Each row is where one point has got to under a steady rotation. How many steps took it there?
The counts run from 0 to 168.
[170 119 105 147 173 122 102 120 145 114 142 135 123 156 143 111 155 165
 121 153 118 108 140 110 175 183 158  72 136 112 156  83 160 136 168 129
 146 174 115 139  87 106  82 163 137 133 141 105 143 159 140 118 121 123
 146 116 148 150  62 116 137 163 109 119  91 130 166 119 165 146 117 158
 173]  33
[ 99 130 168 125 131 165 169 105 155 164 119 109  64 130 170 115 132 125
 153 152 159 124 172 149 144 160 119 151 160 111 165  83 128 117 149 144
 139 153 141 140  98 125 129 142 166 122 136  92 141 127 133 107  87  97
 105 147 132  84 114 109  98 129 169 112 122 144 191 136 111 161 158 161
 107]  82
[185 115 103 139 193 122  98 116 130 113 158 141 123 143 156 117 172 163
 122 151 106  98 138 117 164 158 148  71 126 111 146  99 169 144 160 121
 149 163 122 141 100 107  82 158 143 127 149 105 150 161 140 100 112 121
 151 124 151 160  79 119 133 155  95 114  91 137 164 106 172 140 112 151
 176]  32
[148 139 151  97  93 145  97 160 170 118 168 118 112 153 136  84 154 193
 123 141 133 123 138 150 132 203 123 126 125 136 175  88 116 115 109 174
 102 137 119  85  96 116 113 133 141 126 158 137 138 141 106  95 108  77
 161  99 144 113 100 113 112 154 138 122  98 104 160 136 165 127 136 100
 113]  151
[141 134 129  98 118 156 155 122 184 144 144  96  83 133 184 132 131 124
 124 115 149  94 125 155 180 173  74 137 120 155 170  71 141 101 132 110
 152 146 131 102 102 132 131 140 134 138 159 107 146 141 152 112  84 100
 158 134 137  75 109 104 141 137 162 129 120  97 172 150 121 141 150 175
 133]  67
[147 134 144 133 108 134 104 150 184 146 169 133 121 147 134  74 147 190
 147 161 100 143 137 141 120 205 125 117 130 124 169  65 128 122 122 175
 119 149 124 109  88 129 103 137 128 119 153 120 138 163 115 101 107  86
 157 101 159  97 101 116 120 154 141 140  73 101 147 108 147 128 144 100
 130]  149
[153 125 139 119 135 163 148 106 131 141 120 141  60 129 140  84 104 153
 140 121 130 140 163 114 159 109 155 140 154 109 104 110 160 143 102 161
 148 170 113 169  94  89 117 144 160 131 128 112  91 166 144 145 128 102
 173 141 114 113  71 149 123 153 163 128 101 150 127  89 142 141 182 147
  97]  102
[137 146 140 111 125 139 137 145 151 112 137 107 105 142 114  91 129 151
 156 135  77 130 160 129 171 158 141 102 164 136 152 100 160 148 153 116
 135 188 107 141  84 105 113 155 177 137 138 108 155 156 103  71 159  99
 156 146 152 103  84 147  95 182 140 131  76 135 152  85 149 128 129 138
 152]  163
[114 105 144 106 132 162 123 133 134 172 124 142  73 120 166  96 128 142
 153 172 133 119 166 135 117 143 102 159 138 103 147 100 156 120 109 164
 160 150 145 151 104 114 123 130 151 121 149 104 132 163 163 116  80  79
 132 127 140  92 116 139 139 118 176 130  83 155 144  92 152 140 198 121
  77]  86
[159 126 126 131 142 141 153 128 149  83 155 120  88 156 159 100 123 164
  87  93 136 106 149 123 200 197 120 120 141 120 168  99 138 123 141 142
 132 168 105 114  91  88 106 176 148 148 170 147 114 156 151  92 118 121
 148 130 118 163  72 129 135 164 107 107 136 126 153 128 166 138 135 173
 154]  37
[116 152 154 147 146 118 169 115 175 135 197 123  96 153 145 104 169 180
 192 148 124 145 147 155 125 153 136 128 125 106 154  81 112 124 146 155
 126 145 125 119  82 113  98 103 178  93 134 117 138 133  76 106 101 129
 121 112 157 113 131 107 106 142 132  99 109 118 163 118 109 151 106 136
 160]  143
[151  85 125  96 155 146 153 146 149 110 183 137  81 160 135 116 131 158
 134 135 137  83 140 156 143 181  96 144 126 155 128  80 107 146 171 160
 151 135 150 151  79 118 115  89 161 119 163  95 112 143 115 116  73 119
 145 125 147 133 137 106 120 105 103 119 118 109 165 150 134 161 133 169
 123]  59
[140 145 150 152 150 133 171 121 166 128 194 133 107 130 147  72 158 190
 169 162  78 145 154 159 128 162  97 125 132 113 185  84 116 135 152 150
 131 141 126 125  98 138 108 130 151 113 154 129 146 155 105  92 103  99
 147 126 165 108 135 117 112 161 130 126  93 135 150 109 125 134 127  96
 161]  146
[128  97 139  98 124 157 105 142 128 169 125 147  74 134 151 100 132 147
 154 179 151 109 158 133 116 155 112 150 140 117 140  94 154 129 101 169
 150 143 145 154  97 119 126 119 151 124 146  96 121 162 152 126  75  83
 146 127 138  95 103 124 130 114 174 135  81 142 150 106 148 156 187 130
  70]  87
[149 128 126  66  89 151 130 163 151 141 141 115  71 136 134 129 120 123
 170 124 130  91 144 136 159 141 108 143 139 162 107  95 172 120 127 131
 170 150 126 147  86  96 131  96 159 117 160  92 131 150 139 115  93 115
 187 124 121  75 100 122 136 112 167 128  91  97 132  90 120 154 138 163
  92]  72
[166 169 134 139 156 136 182  92 180 132 193 118  87 103 179  95 149 183
 144 105 103 142 133 154 162 119 101 116  99 129 146  87 144 131 100 143
 141 137  94 103 117 114 110 134 150 117 121 153 132 171 140 126 124 110
 187 128 137 100 111 111 131 171 139 108 109 117 134 120 115 115 146 128
 155]  130
[165 105 136  74 146 183 105 112 124 148 146 148  70 121 171 110 159 161
 127 166 160  62 134 129 125 116 133 127 117 125 131 136 147 134 118 148
 135 132 140 134 126 127 127 127 162 121 152  92 129 120 143 127  92  70
 178 131 135 119 112 113 104 111 144  99 104 153 185 149 179 142 155 125
  82]  91
[168 111 119  98 144 144 115 123 167 156 144 117 101 139 177 116 115 130
 121 143 125 111 103 144 159 190 115 115 111 146 150  47 138 117 176 118
 168 148 143 136  85 139 112 124 132 117 150  92 141 158 150 134 104  94
 140 129 160  57 131 108 127 138 144 160  99 103 173 144 128 141 134 178
 152]  64
[146 133 148 113 178 157 117  95 128 174 165 149  86  99 181 128 160 167
 114 135 144 151 136 131 105 101 174 128 117  90 101 108 178 124 118 148
 140 167 125 175 118  96 120 143 190  95 137 152 123 141 147 148 133  94
 145 114 143 106 109 113 108 158 145  98 122 157 150 130 162 115 135 174
 110]  109
[161 128 151 101 169 168 129  91 121 162 168 141  78  91 184 127 153 175
 108 123 137 142 142 136 100 105 160 141 125  95  98 118 170 134 117 149
 139 162 119 173 120 101 128 138 196 107 141 151 116 133 143 142 137  90
 151 124 134 109 113 119  98 156 140  96 139 159 152 129 167 110 149 167
 106]  108
[155 132 139  62 109 176 156 140 142 132 157 112  61 120 139 134 129 135
 161 129 135  75 147 159 148 129 111 152 145 170 106 118 141 143 161 132
 157 147 136 160 107 113 139 102 189 113 147  71 127 110 109  99 100 107
 177 136 111  94 121 116  90 109 136 100 118 122 164 115 127 166 130 169
 104]  75
[159 175 154 105 101 153 157 142 168 127 200 127 106 112 133 128 166 213
 128 107 134 120 139 160 123 142 131 147 139 135 128 122 131 127 133 151
 123 147  97 128 103  95 125 120 189  76 172 149 125 123 107  98 118 129
 185  82 113 121 102 103  89 152 131  75 118  94 125 114 136 128  99 142
 128]  137
[104 136 161  90 124 151 114 168 136 102 160 105  82 146 133 117 134 150
 114 114 126 136 174 147 135 182 109 149 154 132 156 111 136 126 128 151
 116 177 109 136  95  87 140 153 201 133 167 153 135 144 104  66 136  83
 114 138 136 126 104 138  86 163 121 106 136 151 161 120 173 123 140 155
 101]  168
[112 137 142 133 144 139 103 154 125 129 181 128 103 130 158 122 152 175
 115 139 123 149 173 132 106 195 117 142 127  90 165 121 158 103 108 163
 134 168 109 117 114  87 110 172 179 120 174 158 146 164 151  74 122  92
 120 109 121 151  84 135 109 155 108  98 124 156 138  91 178 117 153 138
 111]  23
[137  84 136 109 135 129 140 169 144 123 152 139 100 172 133 131 135 151
 138 130 126 101 141 138 148 179  95 154 150 127 130  69 139 131 154 160
 170 163 138 172  71  99 110  96 151  87 187 122 120 154 144 109  69 150
 139 101 150 124 113 121 145 113 130 128  90 100 113 105 145 158 123 175
 119]  56
[138 136 143 175 195 142 181  76 151 155 150 143  87 110 179 121 197 176
 139 147 149 113 162 149 147  87 126 125 134  97 154 104 157 132  99 150
 128 149 107 146 120 107 108 138 167  93 126 153 130 143 143 122  90 134
 159 123 130 146  90  95 144 160 150  83 112 137 142 136 142 143 151 133
 120]  114
[160 165 163 112 105 148 165 145 160 129 195 134 102 115 148 125 164 205
 138 111 121 124 140 155 125 132 135 150 133 121 126 123 139 126 153 142
 130 154  98 131 103  95 126 114 184  72 181 141 130 121 105 100 123 125
 164  81 136 110 117 109  96 156 122  81 123 110 130 100 143 125  80 137
 139]  138
[171 175 124 129 108 137 147 125 178 157 173 126 110 109 137 113 161 179
 143 125  96 147 138 160 144 137 130 120 130 142 121  85 164 118 101 150
 142 153  95 130  94 109 112 126 157 100 133 143 135 169 130 128 136 125
 204 101 124  95  83 114 132 176 157 118  82  90  99  92 131 115 140 128
 140]  133
[144 128 146 123 144 159 186  87 136 129 109 129  46 117 184  90 126 144
 144 126 148 109 156 109 200  90 138 131 135  99 152 116 159 148 116 128
 144 162 108 129 116  94 122 156 158 136 127 113 109 149 149 128 109 103
 163 154 121 129  87 137 128 153 164  98 118 160 166 112 136 143 161 138
 117]  99
[177 171 132 136 126 134 158 116 180 147 176 128 109 101 153 103 145 185
 135 121  85 147 134 154 149 121 118 122 121 132 132  82 165 129 101 142
 143 155  95 128  98 111 114 138 145 108 131 148 132 178 140 130 128 123
 201 118 129 100  90 120 138 174 153 129  86  99 103  88 127 114 134 126
 143]  132
[166 104 129  86 159 146 126 128 158 152 151 128  93 131 177 118 113 143
 110 152 108 106 102 141 144 179 106 123 106 143 144  59 133 131 180 120
 170 154 147 154  87 140 116 123 140 121 158  91 139 148 147 133  97  88
 139 130 165  74 135 108 129 128 130 147 101 115 172 140 137 130 128 175
 151]  63
[187 119 154 129 153 161 162 102 150 120 167 162  90 135 151  82 141 217
  95 132 157 107 127 127 135 135 155 149 119 119 131  98  96 153 123 185
 110 135 105 147 103 103 109 129 159  99 146 130  85 145 122 140 105 121
 179  90 135 156  97 108 120 151 123  88 121 105 144 153 155 138 132 129
 116]  121
[143 147 165 113 116 116 146 148 152 140 193 140 106 137 155 117 162 199
 165 137 116 156 144 138 120 135 155 134 128 106 128 100 135 131 159 146
 146 160 112 145  95  97 117 103 181  60 168 137 140 128  95 114 118 134
 139  80 168  98 123 113 102 146 127  91 112 121 135  89 129 124  73 149
 154]  140
[147 132 132  99 117 154 137 115 185 154 138 101  88 144 185 125 127 126
 122 125 146 110 115 152 174 181  95 127 115 156 160  55 139 106 142 116
 152 140 130 107  94 125 120 137 123 141 148 106 143 152 148 122  92 107
 150 136 139  71 113 108 138 138 153 132 116  90 181 165 122 149 146 172
 130]  66
[122 124 160  96 127 168 141 116 140 179 124 119  71 120 164 123 125 127
 154 170 125 121 147 136 132 149 154 134 157 117 130  87 149 128 185 113
 163 170 143 175 102 122 127 135 183 100 144  66 152 116 125 121 113  99
 120 132 146  72 119 116  93 128 156 125  99 143 177 113 114 150 127 184
 130]  79
[152 127 125 102 131 144 123 117 178 161 132 105  90 142 179 121 120 129
 122 137 135 111 108 148 161 189 110 118 113 148 155  43 138 106 153 112
 160 144 139 124  84 130 118 131 129 126 143 103 142 153 142 133  98 100
 144 128 159  67 116  97 135 139 158 147 108  97 177 158 127 146 137 179
 142]  65
[149 130 140 116 145 146 122  90 139 155  97 128  58 142 185 111 147 140
 148 151 174 102 136  95 180 106 180 104 131 104 147 101 156 130 125 113
 144 155 119 121  99 101 108 142 149 127 117  87 120 130 130 144 112 103
 156 137 142 109  83 111 118 139 172  95 115 136 184 147 130 163 140 163
 118]  96
[143 144 117 140 140 135 102 133 174 173 138 121  86 127 150  84 137 177
 156 174 107 142 126 132 126 170 137 106  96 141 170  64 129 143 104 147
 113 143  87 100 102 131 103 155 146 132 123 102 160 168 127 111 136  90
 180 115 147 113 100 105 127 150 148 122  74  95 161 121 136 132 146 104
 113]  3
[159 129 136 121 134 131 151 131 147  84 160 121  89 156 162 106 113 161
  95  81 123 119 151 126 197 187 108 131 130 112 157 107 143 126 143 139
 153 168 109 114  95  73 112 161 148 140 177 147 110 175 155  98 124 116
 143 120 131 158  79 148 130 162  97 112 138 124 142 112 173 139 143 171
 147]  38
[123 116 111 121 153  98  64 159 128 125 186 134 110 170 154 137 186 169
 141 144 156 137 164 121 112 184 142 108 115 107 126  98 160  99 107 165
 141 154 122 119  92  92  96 125 169 119 156 142 141 164 124 102 108 114
 133  96 131 157  89 126 130 131 117  98 112 138 145 102 176 146 137 147
 101]  26
[165 138 110  87 189 137 136 126 142 104 223 114  99 128 146 156 160 137
 118  94 113 121 148 167 136 161  90 113 122 156 109  97 170 127 138 131
 154 155 135 152  98 101 119 126 183 128 142 139 128 144 133 105 113 111
 155 147 125 129 115 117 104 141  97 120 139 135 150 138 153 134 126 203
 153]  45
[130 143 118  94 111 110 104 160 135 129 166 118  68 149 146 119 140 163
 188 123 145 137 147 100 141 136 177 114  94 130 119 112 143 129 115 134
 143 163  79  98  96  81 102 130 191 124 148  98 152 148  95 109 141 120
 168 103 131 131  90 140 101 134 129  80 111 109 158  90 127 157 103 141
 106]  11
[155 140 143  83  93 138  98 169 155 109 192 128 104 143 166  91 162 199
 127 129 135 114 127 132 142 169 113 124 103 126 172 120 132 113 125 147
 120 139 116  84 109 108 119 129 151 116 184 139 147 141 109  80 109  70
 166  96 162 104 120 120 112 151 128 105 115 119 165 120 176 121 110 106
 125]  153
[135 106 143 125 138 145 168 165 152 127 144 130 106 151 145 140 144 149
 110 125 124  99 153 149 156 168  66 156 159 125 161  98 155 124 159 138
 159 168 124 164  94  92 116 124 150  92 196 152 135 148 162  88  65 152
 137 103 147 135 106 111 149 132 126 114 109 110 114 101 144 143 119 167
 137]  54
[157 129 105  92 165 125 125 133 150  93 210 110  93 154 138 133 139 141
 129  82 128 127 150 154 142 182 108 114 120 151  95  78 149 125 127 152
 152 155 135 146  78  94 103 111 177 145 134 139 109 166 118 120 119 116
 149 134 117 134 102 125 113 142 103 128 142 125 151 136 155 135 142 210
 128]  43
[156 158 131 110 109 158 118 155 160 144 153 119  80 118 162 101 138 184
 127 139 138 114 126 135 143 156 126 132  99 144 177 113 137 127  92 144
 110 139  68  73 126 116 117 172 164 138 167 120 157 149 132  88 129  84
 190  98 130 128  82 110 113 155 135  90 107 103 161 117 150 131 130  97
 102]  6
[164 121 138 102 151 150 105  99 138 160  96 135  69 139 192 114 151 143
 149 161 176  95 128 100 176 108 185  97 124 108 129 105 163 136 137 113
 146 158 128 131 107 105 117 141 147 126 129  84 131 132 139 151 118 101
 158 126 150  98  96 111 126 136 168  97 100 139 189 138 147 154 138 156
 118]  95
[143 133 138  97 108 164 159 132 173 135 143 102  67 121 187 125 127 130
 132 110 142  94 132 148 183 159  62 147 120 157 172  91 153 109 127 116
 167 143 123  98 110 122 139 137 137 126 164 125 143 151 164 106  82  97
 167 138 142  77 114 117 141 133 160 126 115 109 158 129 134 138 150 158
 120]  68
